500 stands for zero in the data rows.
Here are some points:
{565, 551, 502, 474, 608, 381, 265, 665, 471, 369, 511, 609, 638, 293, 392, 415, 668, 528, 590, 387}
{490, 435, 660, 567, 667, 377, 608, 648, 610, 535, 532, 516, 401, 604, 467, 434, 401, 508, 431, 575}
{312, 573, 373, 334, 372, 405, 437, 545, 474, 534, 601, 298, 646, 312, 450, 466, 606, 232, 499, 343}
{373, 577, 424, 671, 606, 632, 454, 489, 245, 382, 514, 457, 415, 494, 498, 304, 449, 438, 408, 458}
{391, 670, 668, 498, 541, 391, 370, 608, 567, 407, 513, 590, 350, 583, 463, 611, 511, 667, 301, 429}
{382, 611, 555, 441, 385, 335, 392, 565, 492, 443, 393, 665, 541, 474, 656, 456, 501, 667, 370, 413}
{519, 670, 368, 437, 421, 289, 327, 665, 438, 493, 308, 665, 544, 389, 479, 323, 668, 545, 445, 415}
{663, 545, 255, 472, 667, 463, 489, 585, 672, 624, 670, 322, 377, 422, 416, 648, 613, 357, 392, 671}
{669, 670, 372, 480, 667, 453, 668, 574, 516, 403, 304, 584, 504, 399, 605, 545, 616, 402, 529, 671}
{572, 540, 565, 623, 532, 411, 489, 456, 564, 533, 339, 561, 308, 588, 638, 415, 435, 535, 492, 626}
{532, 383, 439, 671, 232, 631, 625, 584, 416, 412, 382, 513, 667, 667, 390, 668, 380, 337, 526, 629}
{557, 461, 407, 385, 565, 527, 484, 489, 508, 322, 413, 345, 282, 590, 669, 425, 258, 585, 416, 626}
{510, 349, 553, 310, 496, 416, 366, 526, 476, 538, 376, 269, 667, 408, 331, 663, 534, 310, 668, 369}
{392, 639, 587, 507, 493, 610, 263, 516, 444, 321, 670, 347, 497, 568, 622, 460, 360, 467, 668, 486}
{335, 450, 515, 541, 667, 474, 548, 665, 634, 400, 368, 453, 605, 293, 489, 625, 548, 583, 514, 330}
10 more points follow, each with its number after it:
{487, 425, 440, 428, 647, 471, 483, 654, 433, 418, 557, 563, 667, 265, 354, 512, 621, 416, 558, 567} 0
{497, 321, 668, 357, 417, 615, 510, 255, 586, 345, 670, 344, 457, 552, 435, 668, 290, 667, 414, 434} 1
{508, 425, 626, 463, 521, 596, 398, 536, 351, 459, 521, 294, 419, 541, 602, 412, 286, 410, 512, 408} 2
{499, 491, 511, 576, 450, 671, 586, 240, 672, 569, 557, 574, 231, 547, 585, 362, 424, 648, 361, 376} 3
{561, 422, 668, 600, 244, 471, 437, 391, 446, 271, 566, 648, 667, 667, 669, 441, 442, 579, 618, 600} 4
{571, 390, 521, 366, 487, 362, 358, 558, 248, 458, 501, 537, 591, 296, 515, 398, 412, 594, 630, 496} 5
{598, 421, 232, 459, 667, 439, 538, 599, 613, 557, 556, 497, 481, 318, 612, 404, 668, 321, 479, 580} 6
{669, 414, 266, 560, 232, 671, 388, 502, 329, 670, 489, 480, 667, 593, 398, 366, 568, 667, 625, 522} 7
{416, 560, 562, 562, 557, 597, 477, 426, 339, 515, 586, 401, 338, 503, 579, 280, 449, 476, 520, 527} 8
{626, 603, 349, 496, 612, 395, 510, 627, 382, 460, 440, 665, 448, 420, 669, 567, 626, 629, 467, 646} 9
Which two of these numbered points are nearest to each point below, looking only along the 3 directions in which the first points spread most? Their numbers follow each, nearest first.
{604, 670, 298, 536, 667, 590, 668, 639, 672, 670, 595, 377, 354, 376, 432, 389, 668, 396, 466, 649} > 6 9
{439, 449, 487, 624, 347, 520, 668, 416, 397, 393, 393, 651, 572, 626, 669, 616, 479, 486, 480, 533} > 8 3
{272, 598, 639, 671, 667, 616, 338, 560, 342, 670, 670, 436, 265, 667, 543, 451, 497, 667, 513, 340} > 4 8
{525, 604, 377, 429, 283, 497, 468, 347, 428, 611, 578, 558, 555, 621, 663, 233, 426, 448, 602, 578} > 8 2
{609, 520, 559, 268, 505, 333, 310, 581, 469, 355, 492, 455, 662, 552, 626, 525, 556, 667, 541, 449} > 5 7
{365, 523, 604, 432, 410, 323, 620, 334, 406, 670, 471, 623, 437, 667, 365, 288, 462, 440, 491, 549} > 8 3
{485, 376, 570, 261, 667, 439, 409, 504, 595, 245, 567, 356, 489, 616, 669, 668, 233, 667, 592, 579} > 8 1
{669, 375, 340, 467, 391, 671, 361, 442, 240, 670, 601, 319, 667, 434, 484, 584, 565, 667, 621, 671} > 7 1
Here are 10 other points, each followed by its number:
{405, 451, 414, 459, 473, 582, 522, 538, 390, 502, 628, 493, 667, 261, 275, 668, 581, 502, 668, 534} 0
{488, 542, 584, 453, 299, 671, 533, 410, 600, 513, 670, 315, 487, 667, 536, 668, 560, 445, 394, 531} 1
{432, 521, 556, 326, 374, 473, 668, 230, 672, 526, 670, 452, 376, 504, 669, 585, 442, 482, 567, 282} 2
{368, 520, 621, 671, 486, 671, 595, 443, 383, 386, 670, 567, 533, 549, 283, 425, 589, 352, 500, 371} 3
{403, 447, 558, 393, 459, 476, 599, 230, 561, 409, 643, 443, 394, 431, 479, 441, 381, 650, 596, 539} 4
{669, 463, 370, 645, 423, 341, 370, 614, 418, 670, 235, 616, 571, 457, 586, 341, 444, 663, 346, 544} 5
{555, 646, 494, 567, 525, 593, 668, 346, 549, 670, 405, 665, 307, 479, 669, 553, 560, 511, 383, 593} 6
{527, 516, 643, 528, 406, 441, 668, 459, 672, 507, 345, 665, 371, 594, 669, 521, 257, 667, 233, 366} 7
{608, 595, 529, 330, 623, 402, 316, 610, 522, 539, 342, 571, 547, 664, 433, 431, 521, 601, 638, 521} 8
{576, 497, 490, 515, 622, 357, 332, 549, 390, 434, 551, 645, 463, 253, 619, 467, 614, 648, 643, 538} 9
Which two of these numbered points are nearest to each point below, looking only along the 3 directions in which the first points spread most? Their numbers follow each, nearest first.
{358, 403, 458, 415, 262, 671, 586, 302, 520, 444, 670, 334, 645, 464, 356, 499, 474, 357, 399, 463} > 3 1
{623, 376, 668, 671, 232, 584, 649, 403, 458, 589, 383, 357, 667, 551, 295, 369, 311, 338, 500, 500} > 1 3
{555, 670, 663, 343, 379, 406, 232, 665, 458, 541, 417, 529, 603, 482, 432, 664, 668, 584, 444, 477} > 9 8
{336, 475, 311, 300, 511, 527, 668, 273, 510, 611, 425, 447, 665, 406, 294, 388, 668, 361, 356, 412} > 0 2
{645, 590, 632, 636, 630, 542, 668, 252, 672, 605, 468, 665, 231, 667, 433, 560, 589, 543, 461, 528} > 6 7
{669, 362, 509, 498, 667, 449, 488, 665, 500, 291, 458, 665, 402, 404, 669, 523, 516, 612, 472, 554} > 5 6
{293, 371, 668, 521, 667, 386, 523, 380, 531, 562, 265, 665, 406, 450, 522, 342, 279, 667, 542, 392} > 7 5
{477, 328, 317, 671, 589, 671, 568, 475, 390, 417, 670, 311, 402, 446, 431, 587, 524, 604, 490, 617} > 1 2
